In the rows, 128 means zero.
The rows below come in pairs that one turn or mirror swaps. Which row does each named row swap with?
The rows were stretched afterwards, more along some directions than others.
val: [136  97  95 138 169 112 133 122 154 116 169 145 172 100 143 149 160 115
 119 142 107]
kiman: [133 102  85 141 167 118 146 132 146 108 153 146 166 120 134 127 160 107
 119 124 108]
Ritut: [113 125 149 133 101 153 119 131 117 104 106  95 158 143 129 152 120 109
 121 144 120]
foz: [142 127 144 136 109 123 115 129 131 125 100  92 149 104 131 157 110 113
 117 145 120]
nekam: [123 117 156 100  59 144 138 122 120 130 133 149  87 174 121 122 142 129
 146 136 130]
Demil: [101 121 150 121 102 150 117 125 121  90 123  99 155 151 138 160 145 119
 117 112 119]
Pesu: [179 134  88 162 135 119 111 143 127 152 175 127 123  96  88 142 110  93
  97 155 110]
Visif: [ 94 140 112 136 150 191 135 160  82 100  93  99 151 151 114  96 122 108
 115 150 142]
Mizof: [106 120 161 113 108 128 105 120 131  98 125 105 151 145 136 163 150 114
 114 116 113]
tigar: [127 104 140 119 111 117 111 112 137  99 150 124 159 133 120 174 152 107
 115 119 109]
vup: [190 149 119 121 115  78 129 147 129 151 146 149 107  85 111 133 133 107
 106 132 147]
Gifa: [ 90 138 157 108 115 155  99 133 109 102 112  90 135 150 126 143 131 130
 108 117 129]
pur: [116 125 154 100  75 155 139 138 122 134 134 140  96 172 139 121 139 140
 140 131 140]
duz: [129  89  83 141 163 135 146 126 139 104 159 152 167 127 139 136 166 107
 123 140  96]
Siper: [162 154  93 131 151 124 146 158 115 150 128 135 111 101 113  86 123 117
 119 132 153]
Vasib: [ 93 122 153 126  94 175 128 132 104  96 102 104 148 177 115 137 125 106
 123 135 123]
par: [124 106  94 126 153 145 155 146 138 116 149 134 167 124 172 126 159 142
 140 149 122]
Vuze: [110 113 116 114 117 162 160 153 117 112 129 144 129 160 160 104 160 140
 139 136 138]
Zotuf: [129 172 135 129 132 142 106 174 103 129  91  73 130 115 146 127 107 137
  88 107 147]
Kovib: [114 123 162  99  63 156 141 138 117 124 124 134 104 177 137 123 139 135
 140 132 140]
rez: [120 140 104 137 149 159 142 158  90 126 104 129 107 148  86  70 122  95
 107 132 147]
pazur: [131 112 154  99  53 142 133 116 123 127 147 151  83 170 113 127 144 120
 145 145 123]
Mozok: [117 121 153  98  66 155 142 138 111 124 125 141  93 182 133 119 144 130
 141 134 134]
Tupi: [181 156  84 168 153 128 120 171 123 154 138 105 129  81 120 129 100 118
  80 124 123]
vumog: [135 107  98 142 168 110 133 122 143 114 166 145 171 111 127 144 156 101
 117 127 105]
dakuf: [138 131 146 124  67 142 139 147 118 119 147 139 122 164 139 157 145 123
 120 109 121]
mifa: [151  91  96 120 141  91 131 117 161 139 149 151 109 107 144 129 156 145
 119 112 106]
luzin: [147 111 107 135 151 103 124 116 138 106 154 124 172  95 124 163 154 102
 115 137 110]
Vafat: [127 102  91 143 177 129 134 128 142 108 168 132 168 113 136 139 151 112
 122 130 103]
renef: [131  98  86 146 167 125 146 132 146 106 158 148 172 116 138 132 162 110
 122 135 104]
Gugid: [114 123 150 134  97 164 123 131 115 106 115  87 160 140 133 158 119 111
 126 152 120]
Feru: [172 149 100 138 148 119 147 153 122 156 141 141 113  94 110 101 122 110
 119 139 146]
Nez: [161 154  95 133 153 124 141 162 114 151 120 136 111  93 111  87 120 119
 115 141 152]
temi: [172 150  98 137 148 118 140 152 112 155 132 142 113  89 104 103 121 109
 113 144 149]
dos: [129  85  83 121 148 125 122 117 158 124 189 162 112 138 133 131 170 144
 111 113  84]
lafar: [123 114 160  96  55 142 135 125 122 127 132 153  83 178 114 126 142 122
 135 135 128]
tig: [142 149 152 108  66 135 127 146 114 127 132 129 108 147 130 146 134 126
 120 118 141]
zul: [146 102  95 139 165 118 137 125 145 108 158 144 163 108 118 147 152 101
 118 140 106]
boka: [142 145 105 122 149 130 138 151 115 151 125 145  92 121  96  75 126 119
 117 133 151]
sef: [143 100 146 107  58 126 126 106 137 139 178 166  82 164 102 141 148 113
 143 151 108]
Vug: [182 148 110 131 142 107 136 155 130 151 146 138 114  81 111 117 120 112
 113 145 149]
mul: [135 104  93 137 172 115 138 127 150 115 155 144 166 109 130 138 155 109
 116 134 109]
dak: [ 88 120 149 129 107 187 128 136 100  98 108 106 147 177 116 131 122 108
 122 133 128]
senez: [109 118 155 102  77 170 142 139 117 125 135 136 111 174 146 126 138 142
 144 136 140]
nuzol: [168 150 101 131 146 116 140 161 118 152 141 146 100 104 111  99 120 115
 112 126 145]
bog: [101  98 120 115  97 162 131 122 123  99 180 153 120 199 132 143 177 129
 126 105  90]
saf: [175 145 150 111  74 100 121 143 126 145 148 139 105 117 115 149 130 116
 115 121 145]
vove: [142 145 100 135 158 149 139 162 103 138 135 124 108 118 108  83 127 114
 110 140 155]
Pif: [170 150 108 128 144 101 140 148 124 158 144 146 114  91 119 107 128 116
 118 126 148]
vap: [134 107  78 134 175 137 146 147 134 107 139 143 173 119 145 131 158 125
 117 140 111]
norak: [138 106  86 151 167 126 150 141 146 114 148 139 183 115 144 140 153 113
 119 134 106]
Zuf: [158 153 102 131 151 137 133 160 109 154 137 120 110  90 123  94 118 119
 116 155 154]
tupa: [ 93 123 143 134 114 179 126 132 106 100 105  98 154 168 121 138 124 108
 124 135 121]
rer: [142  93 103 116 149  99 119 102 168 146 168 149 106 104 145 133 152 146
 126 130  99]
domug: [ 93 123 148 127 109 176 120 135 102  97 110  88 152 165 128 140 127 109
 123 145 123]
Zanif: [154 150 154 111  65 130 126 142 114 136 143 134 108 145 121 148 136 116
 127 129 131]
Rutos: [128 126 148 134  97 142 119 131 125 108 105  93 157 127 132 159 117 107
 120 148 117]
Nudi: [190 139  86 175 138 122 123 140 129 159 167 128 127  89 101 145 103  91
 102 152 104]

Swapped with domug: Mozok
Swapped with Pesu: mifa
Swapped with senez: dak

